Each row below has a hidden score, from 0 to 40, with 20 about the middle. What is it? The score is a weighted sum of the row's numbers plus the product of two more (or one squared), each taken from its middle value.
array([21, -24, -8, 10, -40, -20, -18, -6, -34, 15, -22, -11, 15, -13,
       7, 9]) -> 31
array([9, 5, -8, 15, 41, 21, -1, 16, 0, -19, 17, -22, 31, 4,
       -27, -2]) -> 27
array([21, 17, -8, 4, -34, -20, 16, 39, 18, 33, 17, 18, 31, 22,
       1, -20]) -> 34
array([32, -6, -26, 33, -28, -26, -6, -6, -11, 15, 6, 13, 26, -13,
       -22, 9]) -> 19
array([-20, -41, 44, -43, 24, 44, -41, -35, -40, -37, -27, -40, -34, -41,
       30, 33]) -> 13
array([38, 5, -31, 21, 35, 15, -23, -41, -5, -37, -38, 42, 20, -30,
       -33, -25]) -> 15
array([-43, 40, 27, -25, 18, 26, 39, 34, 41, 39, 17, 42, -24, 33,
       19, -43]) -> 24
array([-37, -6, -14, -25, 24, -3, 16, -1, 0, 33, -5, 36, 4, 16,
       -4, 9]) -> 18
array([9, -35, 27, -25, 41, 15, -41, -35, -34, -43, -27, -16, -18, -30,
       -10, 21]) -> 16
array([9, -41, 32, -25, 35, 44, 22, 28, -40, -43, 22, -22, -18, -41,
       13, 38]) -> 28
array([-26, -41, 44, -37, -11, 44, -41, -41, -29, -37, -32, -16, -34, -41,
       24, 33]) -> 14
array([21, -1, 3, 15, -34, -8, -1, -1, -17, -19, 6, -16, 4, -7,
       -16, 21]) -> 20
array([-43, 11, 9, -19, 29, 9, 22, 39, 23, 15, 22, -16, -40, 27,
       30, -25]) -> 14
array([-32, -24, 38, -25, 41, 44, -35, -41, -40, -43, -38, -16, -29, -30,
       -16, 21]) -> 22
array([9, -1, 27, -2, 12, 38, 39, 39, 35, -8, 39, 42, -13, 16,
       24, 4]) -> 25
array([9, -6, -2, 21, 24, 3, -35, -23, -11, -19, -32, -16, 15, -18,
       -16, 15]) -> 18
array([21, -12, 15, -19, -17, 15, -23, -29, 6, 4, -16, -28, 20, -24,
       -33, 27]) -> 12
array([-32, 28, -8, -43, 29, 3, -1, 28, 23, 27, 6, 24, -18, 39,
       19, -37]) -> 9
array([-32, 11, 3, -8, 12, 3, -6, 28, 41, 15, 39, 30, -29, 16,
       24, -37]) -> 19
array([-26, -1, -37, -14, -40, -26, -41, -12, 18, 10, 0, 18, 15, -13,
       -4, 4]) -> 27
array([-26, -41, 44, -37, 1, 44, -35, -41, -29, -43, -38, -28, -34, -41,
       42, 33]) -> 11
array([9, 5, -37, 33, -5, -37, 11, 5, -11, -2, -27, 30, 20, -1,
       -39, -20]) -> 32
array([-8, -12, -26, 27, 12, -20, -12, 5, 18, 15, -5, 7, -2, 10,
       -4, 15]) -> 16
array([32, 23, -31, 21, 29, -20, -6, -23, 12, -8, -22, -34, 20, 4,
       -22, 15]) -> 10
array([-20, -6, -20, -14, -5, -26, -18, 5, 6, 27, 0, 18, -18, 10,
       -16, 4]) -> 21
array([-14, 17, -26, -14, -11, 15, 34, 22, 29, 15, 39, 1, -2, 22,
       36, -25]) -> 21
array([3, -6, -8, 21, 12, 3, -29, -35, 0, 27, -22, -22, 20, -13,
       -27, 33]) -> 9
array([-26, -35, 27, -8, 24, 38, -18, -29, -34, -43, -16, -34, -18, -30,
       -16, 21]) -> 26
array([32, 28, -20, 21, 24, -32, -1, 5, -34, 21, -5, -22, 26, -24,
       -16, 9]) -> 25
array([21, 23, -31, 27, 24, -20, -12, -29, 23, 15, -16, 13, 31, 4,
       -16, -25]) -> 13
array([-32, -1, -2, 21, -11, 15, 28, 5, 6, -8, 17, 13, 4, 33,
       13, -14]) -> 22
array([-26, 34, 9, -43, -5, -3, 39, 39, 41, 39, 39, 36, -29, 39,
       42, -20]) -> 11
array([-43, 5, -8, -43, 35, -14, 34, 39, 35, 27, 28, 30, -24, 27,
       7, 4]) -> 22
array([9, -30, 27, -8, 24, 15, 5, 16, 35, -31, 17, -5, 15, 10,
       7, -25]) -> 35
array([-43, 40, 15, -43, -17, 26, 34, 28, 35, 27, 33, 42, -40, 27,
       42, -43]) -> 13
array([-37, 5, -14, -25, 29, -20, 16, 16, 12, 39, 28, 30, -24, 33,
       19, -20]) -> 11
array([-32, -41, 38, -43, -11, 38, -41, -41, -40, -43, -32, -11, -34, -41,
       42, 27]) -> 11
array([3, -6, 9, 27, -40, -26, 16, 16, 18, 10, 22, -11, 4, 27,
       19, -25]) -> 27
array([3, -1, -20, 33, -5, -20, -12, -1, 6, 27, 22, -34, 20, 10,
       -16, -2]) -> 30
array([-14, -35, 38, -31, -17, 38, -41, -18, -23, -25, -38, -34, -34, -41,
       1, 38]) -> 24
array([-43, -12, -20, -25, 24, 9, 22, 5, -5, -2, 11, 30, -29, 22,
       19, -8]) -> 11
array([15, -1, 3, 21, 1, -26, 16, 22, 41, 10, 22, -22, -7, 4,
       -16, -8]) -> 30
array([-20, 17, -8, -25, 29, -26, 39, 11, 35, 27, 17, 24, -24, 16,
       19, -25]) -> 17
array([-20, -12, -14, -14, 24, -20, 16, 16, 6, 27, 6, 7, -13, 27,
       7, -20]) -> 21
array([15, -6, 38, -2, -28, -26, 5, -12, -23, 10, -11, -11, -2, -13,
       13, 9]) -> 22
array([-3, 17, 21, 10, 24, 15, -23, -29, 6, -14, -32, -16, 4, -24,
       -33, 27]) -> 21
array([38, -12, -20, 15, -40, -37, -41, -29, -23, -43, 28, 30, -2, -13,
       -33, 27]) -> 1
array([21, 5, 3, 15, 24, -8, -6, -12, 6, 10, -16, -28, 20, -18,
       -39, 9]) -> 26
array([-20, -35, 38, -31, 35, 32, -35, -41, -29, -43, -32, -28, -40, -41,
       -22, 21]) -> 24
array([-14, -41, 44, -19, 29, 44, -35, -41, -34, -31, -38, -28, -34, -35,
       7, 21]) -> 18
array([9, 28, 9, 10, 29, 3, -6, -6, 6, -8, 6, 7, 20, 4, -4, -2]) -> 13
array([21, 5, 3, 15, 6, 3, -18, -35, -40, -25, -32, -11, 9, -18,
       1, 27]) -> 7
array([21, 5, -8, -2, -22, -26, 11, -6, 12, 10, 11, 1, 31, 22,
       30, -8]) -> 14
array([9, -30, 15, -2, 12, -20, -29, -29, 6, 10, -16, -5, 20, -24,
       -22, 33]) -> 13
array([3, -35, -31, 15, -28, -14, -29, -29, -11, 15, 6, 1, 4, 4,
       -27, 27]) -> 4
array([32, 17, -26, -2, -34, -32, 34, 16, 0, -8, 22, 7, 31, 4,
       -10, -2]) -> 22
array([-32, -6, -20, -31, 35, -20, 22, 28, 35, 39, 28, 30, -34, 27,
       13, -20]) -> 18
array([-26, -41, 44, -43, 24, 38, -35, -41, -40, -43, -16, 13, -40, -41,
       13, 27]) -> 13
array([21, -1, -2, 10, 6, -26, 16, -12, 18, 15, 17, 7, 26, -18,
       1, 9]) -> 12
array([38, -12, -14, 33, -5, -26, 5, 11, 18, 4, 17, -16, -7, 4,
       1, -8]) -> 24
array([3, -1, 38, -2, -40, 21, -6, -18, -17, -19, -11, -34, -2, 10,
       7, -2]) -> 22
array([3, 5, -31, 21, 35, -14, 28, 11, -11, 15, 11, 1, -7, 16,
       -22, -14]) -> 20
array([-32, 23, 9, -31, 24, 3, 22, 28, 12, 21, 39, 18, -29, 39,
       42, -20]) -> 2
array([-8, 17, 27, 27, -22, 44, -29, -23, -34, -25, -38, -28, 4, -35,
       -16, 9]) -> 26
array([26, 11, -8, 33, -17, -26, -23, -6, -23, 15, -11, -22, 31, -7,
       -22, 15]) -> 27
array([21, 23, -26, 33, 12, -32, 16, -1, -11, 21, -22, 1, 20, 4,
       -22, 33]) -> 13
array([9, 28, -2, 39, -22, -26, 5, -1, -5, -14, -32, 13, 20, 22,
       -27, -8]) -> 28
array([-8, -30, 3, -25, 41, 9, -35, -35, -23, -37, 0, -5, -7, -35,
       -16, 27]) -> 12
array([9, -30, -26, 21, 18, -32, -1, -1, -5, 15, 0, -11, 31, -1,
       -4, -14]) -> 29
array([21, -18, 21, -19, 29, 9, -23, -35, -23, -14, -22, 18, -13, -35,
       -16, 9]) -> 16
array([3, -1, -2, 33, 6, -26, 11, 11, 23, -2, 28, 18, 4, 16,
       13, -2]) -> 16
array([15, -30, 32, -37, -22, 21, -35, -35, -23, -8, -22, -34, -2, -41,
       13, 9]) -> 25
array([-32, 17, 3, -19, 12, 3, 22, 34, 29, 21, 28, 1, -24, 33,
       30, -8]) -> 14
array([-37, 17, -20, -37, 41, -14, 5, 5, 18, 33, 17, 42, -7, 27,
       13, -20]) -> 8
array([32, 28, -31, 27, -5, -26, 22, 22, 6, -25, 22, 18, 37, 4,
       -27, -2]) -> 24
array([15, -12, -8, 27, -11, -20, 16, 11, 12, 4, 6, 18, 26, 4,
       7, -2]) -> 24
array([21, 23, -8, 15, 29, -8, -6, -23, -17, -14, -27, -28, 20, -35,
       -27, 9]) -> 20
array([21, -24, 15, -19, 41, 38, -6, -35, -34, -31, -32, -28, -7, -35,
       -27, 21]) -> 22
array([38, 40, 21, -25, 6, 3, 16, 16, 18, -19, 17, -28, 26, 16,
       7, 4]) -> 18
array([9, 5, -20, 10, 1, -14, -1, -1, 6, 4, 22, 1, 9, 4,
       13, 9]) -> 14
array([15, -12, -20, 15, 18, -20, -18, -12, -29, -14, -16, 18, 26, -13,
       -33, 21]) -> 19
array([-32, 28, 9, -37, -17, 9, 34, 22, 41, 39, 11, 13, -13, 27,
       30, -14]) -> 19
array([15, -6, -14, -2, -28, 9, 34, 16, 18, 15, 28, 18, 20, 16,
       7, -8]) -> 20
array([26, -1, 44, -8, -34, 38, 5, 5, 0, -14, -22, -28, 4, -18,
       1, 9]) -> 33
array([-3, -41, -31, 4, 6, -8, -29, -23, -34, -43, 11, 30, -7, -13,
       -39, 4]) -> 16
array([26, 5, -14, 27, 24, -14, 11, -1, 0, 15, -16, -16, 26, -18,
       -22, -2]) -> 27
array([-8, -35, 44, -31, 24, 38, -23, -41, -34, -43, -38, -22, -29, -41,
       19, 27]) -> 17
array([3, -6, -37, 27, 24, -8, -6, -23, -17, 21, -27, 7, 15, -13,
       -33, -8]) -> 21
array([3, 11, -14, 15, 6, -3, -23, -18, -23, 21, -32, -28, 4, -18,
       -27, -14]) -> 30
array([-3, -24, -20, 10, 29, -3, -6, -18, -11, -2, 6, 13, 4, -18,
       -27, 9]) -> 17
array([38, 5, -31, -8, -22, -14, 11, 16, 18, 4, 6, 24, 26, -1,
       -10, -2]) -> 24
array([3, -1, -14, 15, -22, -14, 28, 16, 12, 4, 39, -5, -18, 27,
       1, -25]) -> 23
array([-3, 28, 32, -8, -11, 21, -23, 5, 23, -43, 22, -28, 9, -1,
       -22, 15]) -> 24
array([-43, 34, -8, -43, 12, -3, 5, 11, 35, 33, 33, 24, -24, 27,
       42, -14]) -> 7
array([-43, 28, 15, -43, 29, 15, 28, 39, 35, 27, 33, 18, -40, 33,
       30, -43]) -> 11
array([-26, 11, -20, -14, -28, 32, 39, 39, 23, 10, 33, 30, -29, 39,
       30, -8]) -> 15
array([32, 40, 15, -8, 24, 32, 5, 22, 6, -25, 22, -34, 4, -1,
       -16, 21]) -> 19
array([-3, -41, 44, -37, -28, 38, -41, -35, -40, -37, -32, -34, -40, -35,
       30, 21]) -> 18
array([9, 17, -2, 21, -34, -8, 11, 16, 18, -2, 33, 1, -7, 16,
       24, -25]) -> 22
array([26, 23, 3, 27, -40, -8, -35, -12, -40, 39, -38, -16, 20, -1,
       13, 9]) -> 26
array([32, 11, -14, 27, -22, -8, -12, -35, -5, -2, -5, -16, 37, 10,
       -16, 4]) -> 10
array([-8, 23, -26, -14, -40, 9, 22, 11, 35, 15, 11, 30, 9, 22,
       24, -37]) -> 22
array([-3, -12, -8, 4, 29, 3, -6, -35, -29, -8, -27, 13, 15, -13,
       -33, 15]) -> 19
array([-3, -30, -20, -2, 41, -8, -35, -18, -29, -43, 11, 7, 15, -41,
       -33, 21]) -> 21
array([3, -1, -14, 27, 6, -14, 16, -1, -11, 4, 17, -16, -2, -18,
       -22, 15]) -> 20
array([32, 17, -2, 15, 6, -20, 5, 16, -5, 10, -5, -22, 15, 27,
       1, 4]) -> 18
array([15, -24, -8, -31, 29, 9, -12, -35, -29, -37, -32, -11, -2, -35,
       -27, 27]) -> 14
array([32, 11, -26, 33, -11, -37, 22, 11, -23, 10, -16, -40, 26, 10,
       -16, -2]) -> 29
array([21, -1, 15, 10, -28, 9, -35, 11, -23, -2, -32, -5, 9, -13,
       -4, 21]) -> 28
array([3, -1, -8, 4, 35, 9, 22, 22, 29, 10, 0, -5, 26, 10,
       -22, -20]) -> 36
array([-37, 11, 15, -14, 24, -26, 22, 22, 0, 21, 11, 24, -29, 33,
       7, -2]) -> 20
array([-3, -35, 38, -31, 41, 44, -41, -41, -40, -37, -16, -16, -34, -41,
       13, 38]) -> 7
array([3, 17, -26, 4, 6, -32, -1, 28, 18, 10, 28, -11, 20, 4,
       -4, -8]) -> 34
array([3, 23, 3, 21, -11, -26, 5, -18, -17, -2, -32, -5, 20, -13,
       -33, -2]) -> 30
array([-20, -35, 38, -31, -34, 32, -23, -29, -34, -43, -27, -16, -24, -30,
       24, 38]) -> 15
array([21, -24, -31, 27, 18, -8, -1, -1, 0, 10, -5, 18, 4, -24,
       -22, -20]) -> 28
array([-14, -24, 38, -2, -22, 44, -29, -29, -23, 4, -38, -40, 4, -35,
       1, 33]) -> 24
array([15, -24, 32, -37, 12, 21, -23, -41, -34, -31, -16, -11, -18, -7,
       13, 4]) -> 9
array([-8, 5, -20, -8, 41, -8, 5, 28, 0, 27, -11, 18, -18, 22,
       13, -31]) -> 9
array([-3, 23, -8, 27, -40, 15, 34, 28, 29, -8, 28, 7, 4, 22,
       24, -31]) -> 24
array([-43, 34, 38, -31, -34, 26, 34, 39, 35, -8, 22, 42, -40, 33,
       42, -43]) -> 21
array([21, 5, -14, 10, 12, -20, 22, 16, 18, 33, -27, 36, 4, 4,
       7, -25]) -> 24
array([-32, -41, 44, -31, -22, 44, -35, -23, -23, -25, -38, -22, -40, -30,
       30, 33]) -> 19
array([-32, 17, -2, -37, 35, -37, 22, 28, 18, 27, 28, 30, -13, 10,
       13, -25]) -> 20
array([-3, -12, -14, 10, 35, -3, -23, -23, -29, -43, -11, 18, 15, -24,
       -33, 38]) -> 14
array([-3, -1, -14, 27, 35, -3, -6, -18, -23, -2, -11, -16, 26, -13,
       -39, 9]) -> 24
array([9, -12, -2, 15, 18, -8, -23, -35, -17, 4, -22, 1, 26, -18,
       -33, 4]) -> 20
array([15, -24, -8, 33, 6, -3, 22, 22, 0, 10, 28, -5, 9, 10,
       7, 15]) -> 21
array([3, -12, 27, -14, 12, 32, -23, -29, -29, -25, -27, -28, -2, -18,
       -22, 21]) -> 21
array([15, 17, -31, -2, 29, -32, -1, -1, -23, 39, -38, 24, 20, 10,
       -10, -43]) -> 18
array([-14, -24, -20, -2, 12, 3, 22, 34, -17, 33, -11, 36, -2, 22,
       19, 4]) -> 18
array([-20, -18, -2, 4, 29, -8, 34, 22, 0, -2, 17, 1, -24, 16,
       -4, -20]) -> 31
array([26, -6, -37, 27, -11, -32, 11, 11, -5, -2, -5, 36, 26, -13,
       -4, 21]) -> 17
array([21, 5, 15, 21, -11, -26, 16, 11, 23, 4, 6, -16, 26, 16,
       -4, -2]) -> 28
array([21, 17, -31, 27, 1, -32, 11, -23, -5, 15, -5, 7, 26, 4,
       -22, -2]) -> 11
array([32, -1, -20, 21, 1, -20, 16, 5, 23, 10, -22, 13, 26, 10,
       -10, -25]) -> 28
array([21, 17, -14, 33, 6, -32, 11, -1, -17, 10, -11, 13, 37, 22,
       -33, 9]) -> 21
array([9, 11, 44, -14, -28, 38, -35, 5, -5, -14, 6, -34, -2, -18,
       13, 9]) -> 31
array([21, 40, 9, -14, -17, -20, -1, -1, 12, -19, 22, -11, 37, -7,
       -10, 21]) -> 15
array([-8, 28, -2, -31, 12, -14, 28, 28, 41, 27, 33, 7, -29, 33,
       42, 9]) -> 5
